In the data rows, 128 means zero.
Two rows play each game, the first against the second. How much does the first row win by? 15 is about a draw, 30 a big win and 0 a big loss. Wins can go round in a circle: one row can beat a second, the second a third and the third the first. Each row has two weighted sums of its numbers, A and B, taken from their middle values. A row wins by its A times the other's B, less its B times the other's A.
[100  97  98  99 103 103  99 100 178 100 141  99  96 140 101  99  99 114
 116 126 144]
[100  97 190  99 255 255  99 100  99 100  99  99  96  99 101 146 229 202
 151 121 202] ~ 13
[100  97 161  99 175 165  99 100  99 142  99  99  96  99 101 168 124 100
 101 190 153]
[218 118 102 142 103 142 139 235  99 100  99 107 132 136 167 131 200 100
 182 100 150] ~ 18
[100  97  98  99 103 103 255 255 160 177  99  99 152 118 238  99  99 139
 115 100 173]
[121  97 212 113 182 156  99 100  99 100  99 189  96  99 101 194 150 100
 149 109 100] ~ 22
[158  97 162  99 232 177  99 100 116 100  99 166  96  99 101 194 196 100
 192 100 100]
[100 113  98 164 103 103 159 199 153 100  99 145 170  99 152  99  99 159
 101 100 146] ~ 19
[135 148 144 125 147 131  99 100  99 100  99  99  96 178 101 175 188 100
 101 100 150]
[140 133 187 120 103 120  99 137  99 196  99  99  96  99 101 115  99 100
 116 100 114] ~ 15
[100  97  98  99 125 114 249 243 160 255 106  99 160  99 227  99  99 160
 101 147 184]
[100 152 156 143 113 133  99 100  99 100 107  99  96 102 101 170 122 100
 148 100 100] ~ 5
[135 182  99 150 103 103 122 100 140 100 136  99  96 104 101 159 113 108
 101 100 112]
[100 193 123 187 103 103 141 100 152 100  99  99 105 226 153 204 130 133
 132 100 100] ~ 14
[100  97  98  99 103 103 230 197  99 222 124  99 174 153 206  99  99 100
 101 100 186]
[110 169  98 153 103 103  99 158  99 100  99  99 135  99 130  99 143 165
 101 132 100] ~ 18
[158 182  98 137 103 103 128 100 220 152 152  99 141 128 101  99  99 137
 137 181 100]
[100 146 113 110 117 117  99 100 102 100  99 126  96 134 101 116 127 100
 101 116 100] ~ 13
[108  97  98  99 103 104 225 204 157 100  99 188 180  99 242  99 160 174
 113 100 100]
[174  97 148  99 103 103  99 100 160 100 158 100  96  99 101 213 157 176
 166 100 132] ~ 11
[100 133  98 155 103 103 122 160  99 122 152 120 174  99 163  99  99 150
 101 149 100]
[255  97 193  99 159 138  99 100 113 146 192 170  96  99 101 155 114 209
 255 165 100] ~ 14
[193 181  98 147 103 103  99 101 167 157 225  99  99 206 101  99  99 129
 225 176 156]
[100 146 144 129 118 103  99 100 135 100 111  99  96 136 101 194 158 100
 152 100 100] ~ 13
[181 202  98 123 107 147 118 100 117 100 183  99 130  99 101  99  99 100
 101 169 100]
[100 137 165  99 103 103  99 100 135 143 142 105  96  99 101 110  99 100
 186 100 100] ~ 12
[100  97 138  99 160 110  99 100  99 100 101 104  96  99 101 210 181 100
 177 100 197]
[100 186 126 148 103 103  99 100 141 144 179  99  96 224 101 135  99 143
 135 156 100] ~ 11
[188  97 207  99 212 133  99 100 171 104  99  99  96  99 101 209 255 114
 173 100 181]
[100 142 142 121 151 221  99 128  99 107  99  99  96 145 101 108 121 100
 109 137 100] ~ 26
[100 167  98 147 103 103 106 100 184 100  99  99  96  99 101 187 163 176
 107 100 100]
[100 155  98 174 103 103 147 115  99 100 183 226 170  99 127  99  99 112
 101 100 131] ~ 7
[100 181  98 119 103 103 113 100 187 149  99  99 101 140 101  99  99 126
 101 164 100]
[100  97  98 102 103 103 201 199 121 100  99 115 196  99 205  99 160 150
 101 100 100] ~ 9
[156 179  98 173 107 171  99 135  99 100  99  99 116 211 146 136 162 100
 101 143 100]
[112  97 171  99 150 114  99 100 124 157 113 105  96  99 101 149 144 100
 166 100 119] ~ 15
[100 121 132  99 154 131  99 100 216 100  99 134  96 150 101 167 184 116
 141 100 100]
[108 151  98 144 103 103 119 160 176 163  99  99 132 195 139  99 147 117
 142 190 100] ~ 12
[115 100 149  99 133 103  99 100 177 100  99 143  96  99 101 170 179 100
 147 100 151]
[100  97  98 121 148 103 217 212 156 100  99 104 188  99 163  99 174 100
 101 100 100] ~ 19
[176 153  98 164 103 146 120 168  99 115 118 181 154 112 135  99  99 100
 101 119 100]
[100  97  98 147 103 124 201 197  99 152 172 227 185  99 188  99  99 100
 109 100 184] ~ 14
[100  97 243  99 177 142  99 100  99 231 125 119  96  99 101 164 146 100
 223 111 170]
[121 158  98 151 103 103  99 154  99 136  99 190 123 116 101  99 109 101
 101 150 151] ~ 15
[100 132 196  99 103 103  99 100 167 162 189 151  96 145 101 155  99 101
 173 107 100]
[224 159  98 153 103 159 107 172  99 100  99  99 113  99 129 147 188 100
 139 100 100] ~ 13
[138  97 211  99 152 131  99 100 139 151 162 219  96  99 101 173  99 182
 255 173 161]
[141 144  98 167 103 103 139 126 197 100  99  99 165  99 139  99  99 174
 101 126 105] ~ 17
[160 150 125 102 103 103 124 152 158 150  99  99 102  99 101  99  99 100
 142 100 206]
[123 155  98 163 103 103 128 117 190 223  99  99 161 255 155  99  99 171
 144 253 100] ~ 10
[102  97 157  99 122 174  99 100 138 112  99 167  96 164 101 131 134 158
 138 197 100]
[103  97 239  99 183 214  99 100  99 117  99 225  96 152 101 137  99 210
 180 255 100] ~ 14
[100  97  98  99 120 141 228 255  99 213  99  99 155  99 220  99  99 100
 138 100 169]
[144 159  98 141 103 103 111 157 148 133  99  99 131 130 101  99 108 107
 101 168 144] ~ 22
[100  97  98  99 103 103 241 151 237 100 139 114 192  99 248  99  99 255
 101 100 100]
[100  97 209  99 226 214  99 100 166 100  99 148  96 149 101 169 200 103
 177 104 100] ~ 22
[100 140  99  99 110 129  99 100 131 100 134  99  96 183 101 107  99 131
 149 190 100]
[255 177 111 162 103 103 136 109 104 182 255  99 130 188 101  99  99 100
 176 100 236] ~ 23
[100  97 155  99 143 103  99 100  99 118 215  99  96 186 101 209 175 195
 127 148 230]
[100 164 135 116 103 103 134 118 131 163 114  99 119 115 113  99  99 100
 136 100 100] ~ 11
[100  97 109 131 143 206  99 148  99 100  99  99  96 129 101 200 182 133
 165 101 100]
[126  97 220  99 119 106  99 100  99 190  99 144  96 136 101 163 131 123
 142 192 100] ~ 3
[124 160  98 106 132 145  99 100 125 100  99  99  96 149 101 128 153 100
 101 104 100]
[126 154  98 150 152 122 160 136 110 162  99 232 184 150 105  99 163 100
 101 116 142] ~ 13
[100 132 128  99 154 162  99 100 220 124  99 135  96 214 101 102 197 117
 101 183 110]
[130 188 113 181 103 103 151 100 104 108 141 100 136 217 133 145 111 100
 105 100 108] ~ 20
[100  97  98 134 103 103 204 187 134 189  99 122 191 120 179  99  99 100
 101 126 144]
[100 167  98 165 103 103  99 153  99 184 129 245 117 136 112  99  99 100
 101 165 150] ~ 20
[143 190  98 108 110 146 119 100 148 100 121  99 106  99 101  99  99 100
 101 113 100]
[184 175 100 133 103 103 153 106 170 176 161 118 146 153 101  99  99 100
 105 100 152] ~ 12
[230 208  98 144 103 105 130 100 101 100 183 101 112 139 101  99  99 100
 101 100 100]
[100 118  98 131 103 103 173 137 159 129  99  99 180 135 183  99  99 151
 101 100 100] ~ 16
[211 174 134 141 103 103 100 100  99 119 189  99  96 141 101 135  99 100
 124 100 168]
[100 119 180 122 142 103  99 100  99 100 177  99  96 149 101 227 170 104
 180 100 152] ~ 14
[245 156 145 136 103 103  99 100  99 128 171  99  96 152 101 145 116 100
 131 103 239]
[147 121  98 152 103 103 142 214  99 177  99 162 144 144 114  99  99 100
 107 100 247] ~ 17
[100  97 163  99 161 161  99 100  99 100 169  99  96  99 101 180 136 100
 191 100 200]
[122  97  98 121 103 103 131 205 101 107  99  99 182  99 206  99  99 211
 104 186 100] ~ 19
[162 154  98  99 103 103  99 122 226 160  99  99  96 127 101  99 129 100
 104 100 237]
[146 188  98 159 103 103 111 100  99 124 201 153 126 123 126  99  99 103
 101 121 100] ~ 13
[100  97  98  99 103 138 216 196  99 101 103 153 191  99 252  99 112 134
 101 100 100]
[255  97 189  99 103 103  99 100  99 255 176  99  96  99 101 134  99 100
 144 226 157] ~ 15
[100 148  98 170 103 103  99 145 156 101  99  99  96 229 101 191 231 132
 150 110 206]
[100  97 150  99 155 149  99 100 161 100 155 134  96 128 101 113 113 120
 183 136 100] ~ 17
[135 113 135 110 108 108  99 106  99 112  99 139  96 130 101 147 162 100
 101 116 124]
[100  97 228  99 255 255  99 100 134 100  99 185  96  99 101 162 246 100
 174 100 157] ~ 12
[100 114 212  99 152 145  99 100 136 190  99 154  96 100 101 149 132 100
 181 100 100]
[100 107  98 172 103 103 147 151 116 100  99 165 194  99 177  99 174 158
 101 138 100] ~ 11
[100 139 172 141 158 196  99 100  99 100 143  99  96 192 101 181 135 100
 214 132 100]
[119 118 109  99 143 168  99 117  99 100  99  99  96  99 101 116 171 100
 101 100 124] ~ 14
[120 158  98 193 103 103 128 129 106 101  99 112 136 202 137 144  99 121
 133 100 209]
[102 176 101 156 103 103 108 100 111 100 134 108 101 130 102 117  99 127
 101 100 115] ~ 15
[100  97 137  99 159 193  99 112 172 100  99 183  96 174 101 136 185 143
 132 208 100]
[100  97  98 173 103 103 174 108 163 100 255 175 213  99 179  99  99 201
 101 140 100] ~ 16
[117 156 155 150 103 103 104 100  99 142 112  99  96 134 107 132  99 100
 130 100 118]
[100  97  98 112 137 119 228 165  99 254 206  99 195 106 190  99  99 100
 101 112 100] ~ 13
[179  97 132  99 225 231  99 100 160 100  99 170  96 131 101 138 196 145
 169 100 100]
[100  97 205  99 227 184  99 100  99 100 216 205  96  99 101 148 100 100
 255 100 100] ~ 15
[129 188 144 157 103 103 129 100 170 135 158  99  96 204 101 151 120 100
 144 100 177]
[123 143  98 135 103 103 161 121 128 100 103  99 179  99 175  99  99 127
 101 100 100] ~ 13
[100  97  98 126 114 103 167 228 152 100  99  99 189  99 201  99  99 213
 101 223 100]
[167  97 148  99 183 117  99 100 123 100 137 180  96 113 101 205 142 183
 209 100 100] ~ 8
[181 190  98 173 103 103 160 100 238 100 197 110 165 116 101  99  99 153
 101 100 100]
[103 111  98 169 103 107 147 117  99 109 220 194 204  99 180  99  99 176
 101 187 100] ~ 15
[100  97  98 139 103 103 164 157  99 171 187 159 200 101 179  99  99 100
 101 142 100]
[201 173 122 149 103 103 124 113 105 251 186 118 129 183 101  99  99 100
 123 111 184] ~ 23
[184 154  98 174 115 180  99 197  99 189  99  99 116 250 123 107 174 100
 124 245 140]
[100  97 195  99 247 255  99 111 118 198  99 199  96  99 101  99 105 100
 206 157 203] ~ 15
[100  97 197  99 201 227  99 100  99 100  99 118  96  99 101 151 119 100
 137 166 100]
[245 156 137  99 120 103  99 100  99 182 150  99  96 199 101 106 136 100
 101 152 239] ~ 13
[100  97 222  99 206 180  99 100  99 100 255 108  96  99 101 143 130 100
 188 153 100]
[124 137 196 129 126 164  99 113  99 209 122  99  96 167 101 114  99 100
 106 179 100] ~ 25
[100 187  98 155 103 103 134 100 182 134  99 124 119 186 116  99  99 155
 101 104 116]
[100 111  98 179 103 103 165 124 204 100  99  99 189 115 163 109 155 196
 101 133 166] ~ 16
[100  97 240  99 196 199  99 100 132 146 227  99  96 106 101 110 115 100
 182 131 100]
[100 106  98 179 103 103 177 120 119 100 218 227 202  99 153  99  99 127
 101 100 100] ~ 25
[100  97 210 101 247 242  99 100  99 100 111 204  96 107 101 181 157 130
 167 141 100]
[100  97  98 111 103 103 221 187  99 195 200  99 187  99 201  99  99 108
 101 100 129] ~ 16
[142 195  98 176 103 103 118 100  99 100 128 101 110 166 115 138 123 109
 101 100 100]
[100  97  98 145 103 103 184 140  99 139 139 123 204  99 194  99  99 123
 101 105 100] ~ 13
[100  97 183  99 135 137  99 103  99 171 164 120  96 118 101 137 123 135
 179 197 114]
[100 173 125  99 178 158 117 100 224 100  99  99  96 158 101 141 212 100
 101 100 100] ~ 15
[131  97 188  99 203 201  99 100  99 103  99 129  96  99 101 206 134 122
 202 175 119]
[169  97 160  99 165 150  99 100 122 100  99 181  96  99 101 143 128 100
 145 120 100] ~ 12
[100  98 178  99 142 148  99 100  99 100 180  99  96  99 101 178  99 100
 203 100 100]
[100 104 161 114 135 152  99 100  99 100 137  99  96  99 101 143  99 100
 140 100 100] ~ 13
[169 151  98 151 132 166 130 171  99 107  99 104 147 153 132 102 186 100
 101 100 100]
[159 181 132 115 113 103 113 100 132 130  99  99  96 155 101 116 138 100
 101 100 148] ~ 11
[151 150 133 182 109 128  99 140  99 112  99  99  96 213 101 203 217 100
 135 100 210]
[153 173  98 134 103 103 121 133  99 151 102 179 134 119 101  99  99 100
 101 108 112] ~ 11
[100 113  98 139 103 103 177 173 192 100  99  99 162  99 147  99 102 120
 101 100 146]
[194 171 122 161 103 131  99 108  99 100 132  99  96 139 101 130  99 100
 102 100 100] ~ 11
[179  97 110  99 103 103  99 100  99 134  99  99  96  99 101 117  99 100
 101 100 120]
[100  97  98 169 103 158 155 216  99 100 152 245 188  99 197  99 185 136
 101 170 130] ~ 11
[158 198  98 173 103 103 158 100 124 117 232 163 168 165 122  99  99 100
 101 116 100]
[144  97 198  99 193 117  99 100 157 133  99 181  96 102 101 185 169 251
 222 202 151] ~ 20
[161 166  98 173 103 103 110 129 112 100 107  99 134 168 135 108  99 135
 141 143 112]
[130 123 131  99 132 122  99 109  99 100  99  99  96  99 101 164 171 100
 122 100 239] ~ 11
[100 102  98 150 103 103 170 155  99 100 185 182 191  99 190  99  99 120
 101 100 100]
[100  97  98 106 114 105 200 213 121 203 105 109 184  99 164  99  99 100
 101 100 100] ~ 18
[100 122  98 177 103 103 130 204 106 100  99 232 156  99 101  99  99 123
 101 100 232]
[100  97 171  99 255 255  99 100 149 100  99 215  96  99 101 144 187 100
 159 100 100] ~ 13
[100  97  98 104 103 103 201 166 141 100 108  99 204  99 213  99 103 193
 101 106 100]
[100  97  98 159 103 103 193 163 131 100  99 165 193  99 196 105 186 124
 101 100 152] ~ 10
[143  97 222  99 195 162  99 100  99 152 169 120  96  99 101 190 120 154
 187 178 100]
[156 167  98 167 103 103  99 139  99 100  99 228 107 126 113 117 115 100
 101 100 166] ~ 13
[167 184  98 175 103 103 160 100 144 100 208 225 163  99 101  99  99 111
 101 100 127]
[212 139  98 151 103 124  99 205  99 210  99 135 129 190 101  99  99 100
 128 123 228] ~ 16
[100  97 169  99 167 191  99 100  99 113 109  99  96  99 101 111 128 100
 126 136 116]
[100 187  98 195 103 103 113 100 121 112 103  99 122 223 123 143 125 168
 101 142 127] ~ 18
[100  97  98  99 103 121 192 190  99 100 117 218 195  99 244  99 206 168
 101 100 100]
[110 138  98 155 103 103 140 173  99 100  99 129 158  99 159 100 163 119
 101 100 100] ~ 17
[111  97  98  99 103 103 231 200 204 161 110  99 175  99 222  99  99 185
 134 100 138]
[100  97  98  99 103 103 255 194 203 150 122  99 174  99 247  99  99 208
 101 100 100] ~ 17
[184  97 234  99 143 103  99 100  99 255  99  99  96  99 101 194 114 100
 153 129 222]
[100  97  98  99 103 103 207 182 101 100 101  99 188  99 248  99  99 187
 101 100 100] ~ 22
[132  97 160  99 120 103  99 100  99 157 141  99  96  99 101 217 150 100
 158 100 164]
[141 196 134 172 165 189 126 100  99 100  99  99 107 248 108 164 216 100
 101 100 100] ~ 11
[100  97  98 128 103 103 249 118 136 238 255 104 210 135 204  99  99 130
 101 101 120]
[166 167 145  99 105 103  99 100  99 166 127  99  96 138 101  99  99 100
 101 116 130] ~ 16
[100  97  98 140 103 106 168 183  99 152 100 153 189 122 188  99  99 100
 101 100 118]
[100  97  98 123 103 103 168 185 116 100  99  99 187  99 196  99  99 174
 101 100 104] ~ 12
[100  97 230  99 172 177  99 100  99 173 129  99  96  99 101 168 104 136
 162 209 143]
[100 123  98 124 103 103  99 123  99 100  99 177  96  99 108 112  99 143
 101 169 100] ~ 16
[100  97  98 137 110 103 182 218 156 179 106  99 178  99 188  99  99 184
 101 214 157]
[185  97 188  99 237 178  99 100 105 113  99  99  96 137 101 189 171 255
 216 255 100] ~ 17
[100 173 126 181 103 136 106 100  99 100  99  99  96  99 145 233 175 100
 158 100 100]
[105  97 132  99 172 119  99 100 117 100 104  99  96  99 101 189 176 100
 134 100 100] ~ 14
[100  97 163  99 224 252  99 100  99 101 122 133  96  99 101 128  99 130
 168 184 100]
[143 178  98 151 103 123 102 116 163 100  99  99 113 151 101 113 153 145
 113 165 100] ~ 12
[100 101  99  99 129 196  99 100  99 127 121  99  96  99 101  99  99 100
 101 100 100]
[142  97 173  99 202 112  99 100  99 100  99  99  96  99 101 217 255 191
 251 100 129] ~ 20
[101 180  98 142 103 103  99 121 104 100  99 106 101  99 101  99  99 184
 101 216 100]
[128 158 168 145 103 103  99 100 102 135 185  99  96 173 101 157  99 110
 154 100 152] ~ 15
[100 111 182  99 151 119  99 100 211 119  99 207  96 138 101 132 154 100
 150 110 100]
[100  97 170  99 165 174  99 100  99 162 201  99  96  99 101 139  99 100
 166 141 100] ~ 18
[100  97  98  99 103 103 200 176  99 100 102  99 195  99 219  99  99 158
 101 100 100]
[204 180  98 180 103 103 113 100 144 100  99  99 105  99 101 197 209 165
 112 100 100] ~ 12
[100 163  98 140 103 103 137 137  99 134 129 158 152 106 149  99  99 100
 101 110 100]
[102 104  98  99 103 107 154 233  99 107  99  99 168  99 186  99 111 100
 101 116 100] ~ 14
[100  97  98 137 103 103 199 132 114 100 201 176 207  99 193  99  99 162
 101 100 100]
[154 194  98 180 103 103 137 100 125 100 138 124 135 198 109 134 123 108
 101 100 123] ~ 16
[100  97  98 135 103 103 195 151 133 120 176 117 203  99 188  99  99 163
 101 124 100]
[149 127  98 106 103 103  99 100  99 100 188  99  96 153 101 157 106 176
 132 141 123] ~ 20
[100 144 144  99 177 228  99 100 143 131  99  99  96 192 101  99 120 100
 101 209 100]
[100  97  98  99 103 103 182 199  99 112  99  99 184 141 240  99  99 113
 101 100 100] ~ 1
[100  97  98 175 103 103 168 202 154 132 111  99 186  99 184  99  99 223
 101 190 239]
[110 134 144 121 126 138  99 119  99 150  99  99  96 194 101 156 150 100
 152 139 189] ~ 9
[100  97 159  99 185 224  99 100  99 100  99  99  96  99 101 120 139 100
 101 100 100]
[100  97 184  99 148 147  99 100 168 100 167 155  96  99 101 135  99 100
 216 131 100] ~ 13
[134 169  98 155 103 103  99 122 130 100  99  99 106 113 101 118 122 159
 106 119 126]
[114  97 152  99 245 233  99 100 123 100  99 174  96  99 101 171 176 129
 205 100 100] ~ 7
[100  97  98 127 103 103 227 108 207 100 138 126 216  99 217  99 126 213
 101 100 100]
[100  97  98 136 103 103 213 142 138 157 186 135 198  99 205  99  99 153
 101 100 141] ~ 18
[159  97 199  99 162 103  99 100 134 100  99 214  96  99 101 190 149 122
 165 111 100]
[100  97  98 138 137 119 208 198 122 107  99 167 191 115 167  99 253 100
 101 100 123] ~ 21
[131 182  98 198 103 103 109 100 120 104 171 172 157 146 114  99  99 196
 101 213 124]
[138 126 118  99 114 156  99 126 106 188  99  99  96 192 101  99 117 100
 143 180 211] ~ 10
[142  97 176  99 205 153  99 100  99 100 136  99  96  99 101 201 183 105
 222 100 100]
[100 162  98 126 103 116 133 149  99 130  99  99 146 137 154  99  99 100
 101 134 100] ~ 16
[100 136 171 126 169 142  99 100 122 100  99 178  96 114 101 169 185 100
 101 100 100]
[132  97 126  99 197 204  99 100 104 100  99 190  96  99 101 127 151 100
 211 100 100] ~ 12
[100  97 198  99 128 111  99 100  99 232 207 100  96  99 101 102  99 137
 212 184 100]
[100  97 165  99 228 138  99 100  99 100 197  99  96  99 101 245 130 197
 189 100 172] ~ 16
[133 149  98 180 103 106 102 190  99 248  99 150 134 255 115  99  99 100
 101 181 255]
[100  97  98 146 103 123 172 233 107 150  99 176 171  99 180  99 125 108
 106 141 159] ~ 19
[100 169 101  99 103 103  99 100  99 162 184 115  96 109 101  99  99 100
 101 183 100]
[238 174  98 191 103 103 144 103  99 100  99 149 138  99 113 183 205 100
 101 100 150] ~ 24
[154 145  98 182 103 103 104 169  99 100  99 148 166  99 160  99 141 181
 101 179 118]
[222  97 236  99 222 229  99 100 170 124 115 229  96  99 101 148 146 221
 255 192 100] ~ 15
[127 137  98 169 103 126 117 189  99 250  99 171 148 255 155  99 107 100
 101 148 219]
[100 115 151  99 200 218  99 100  99 100  99 138  96 110 101 128 183 100
 101 100 100] ~ 13
[173 182  98 197 103 103 103 101  99 100 164 140 144 150 117 102  99 171
 101 177 137]
[179  97  98  99 103 103 192 172 215 100  99  99 190  99 206  99  99 218
 101 138 100] ~ 20
[112  97 148  99 200 161  99 100  99 105 225 175  96  99 101 138 119 100
 241 100 107]
[130 116 126 125 117 109  99 100  99 100 137  99  96  99 101 180 104 100
 101 100 100] ~ 15
[154 128 123  99 103 143  99 101  99 156 123  99  96 141 101  99  99 100
 101 194 112]
[100  97  98  99 118 103  99 100  99 100 133  99  96  99 101 152 103 107
 104 100 100] ~ 19
